Here is a table of points, one per row:
[ 0.87 -0.37 -0.57 -0.2  -1.29 -1.92  0.36 -0.67]
[-0.87 -0.17 -0.71  0.88  1.04  0.63 -0.56 -0.41]
[ 0.17 -0.67 -0.05  2.32  0.73  0.21 -1.45 -0.29]
[ 0.43 -1.66  0.79 -0.37  0.78 -1.24  0.02  0.64]
[ 0.75  0.69  0.41 -0.61 -0.82  0.81 -0.21  1.4 ]
[-0.6  -0.28 -0.57 -1.63 -2.01 -0.01 -0.73  0.24]
[ 0.47 -1.65  0.27  0.43 -0.31 -0.58  0.01 -0.98]
[-0.01 -0.04  1.36 -1.33 -1.22  1.03  0.25  0.58]
[-0.35  0.53  1.08 -1.56  0.81  0.13 -0.32  1.88]
[-1.65  0.39 -0.85  0.4   2.66 -2.05  1.17 -0.79]
[ 0.03  0.8   0.39 -0.75 -0.36 -1.02  0.03  1.05]
[ 0.85 -0.93  0.2  -0.64  0.55 -0.79  0.29 -1.68]
[-0.93 -1.24  1.64 -1.14 -0.73  0.83 -0.81  0.68]
[-0.1   0.43 -0.35  2.18  0.68  0.08 -0.93 -0.34]
[ 0.03 -1.43 -1.5   1.92  0.65  1.05  0.06  0.29]
[-0.39 -1.13  1.51 -1.17 -0.46  2.88  0.1   1.03]
[ 0.37 -0.81 -1.04  1.82 -0.51 -0.31  0.3  -0.45]
[ 0.5   0.62  0.89 -1.64 -0.98  1.04 -0.8  -1.04]
[-0.33  0.71  0.91 -0.75 -0.66 -0.26  1.28 -1.97]
[ 0.36  0.47 -0.5   0.22 -0.44 -0.84  0.75 -1.12]
[ 0.5  -0.84 -0.32  0.23 -0.94 -0.81  0.56 -0.79]
[ 0.86  2.73 -1.98  0.32  0.81 -0.37  0.32  0.23]
[-0.71 -0.35 -1.68  0.03 -1.04  0.19  0.54  0.79]
[-0.09 -0.81  1.27  0.66  0.68 -0.14 -0.66 -1.6 ]
[ 1.18 -0.82  2.24  1.13  0.4  -1.52  0.67 -0.67]
[-0.89  1.23  0.1  -1.49 -0.1   0.42 -0.42  1.16]
[-0.25  0.46 -0.61  3.18  0.24  0.11  3.19  0.01]
[-0.62  0.01  0.01 -0.63 -0.32  1.54 -0.64  1.38]
[ 1.93  0.98  0.64 -0.95 -0.49  1.25 -0.63  1.55]
[-0.79  0.82 -0.62 -0.22  1.79 -1.22 -0.02 -0.84]
[ 0.32  1.14 -2.19 -0.18  0.29  1.12  0.13 -0.75]
[-0.33  0.32 -0.42  1.48  0.95 -0.6  -0.7  -0.38]
[-0.7   0.87  0.23 -1.95 -0.37  0.37 -1.17  1.88]
These points spread out most along one direction. How far along it is each point below, from 0 to 9? The average falls between 4 and 5, and the first point above lies past it.
[ 0.37 -0.81 -1.04  1.82 -0.51 -0.31  0.3  -0.45] 6
[-1.65  0.39 -0.85  0.4   2.66 -2.05  1.17 -0.79] 7
[-0.6  -0.28 -0.57 -1.63 -2.01 -0.01 -0.73  0.24] 3
[ 0.03  0.8   0.39 -0.75 -0.36 -1.02  0.03  1.05] 4
[-0.1   0.43 -0.35  2.18  0.68  0.08 -0.93 -0.34] 6
[ 0.47 -1.65  0.27  0.43 -0.31 -0.58  0.01 -0.98] 5
[ 0.75  0.69  0.41 -0.61 -0.82  0.81 -0.21  1.4 ] 3
[-0.71 -0.35 -1.68  0.03 -1.04  0.19  0.54  0.79] 4
[-0.93 -1.24  1.64 -1.14 -0.73  0.83 -0.81  0.68] 2
[ 0.87 -0.37 -0.57 -0.2  -1.29 -1.92  0.36 -0.67] 5
[-0.01 -0.04  1.36 -1.33 -1.22  1.03  0.25  0.58] 2
[ 0.36  0.47 -0.5   0.22 -0.44 -0.84  0.75 -1.12] 6
[-0.33  0.71  0.91 -0.75 -0.66 -0.26  1.28 -1.97] 5
[ 0.17 -0.67 -0.05  2.32  0.73  0.21 -1.45 -0.29] 6
[ 0.85 -0.93  0.2  -0.64  0.55 -0.79  0.29 -1.68] 5
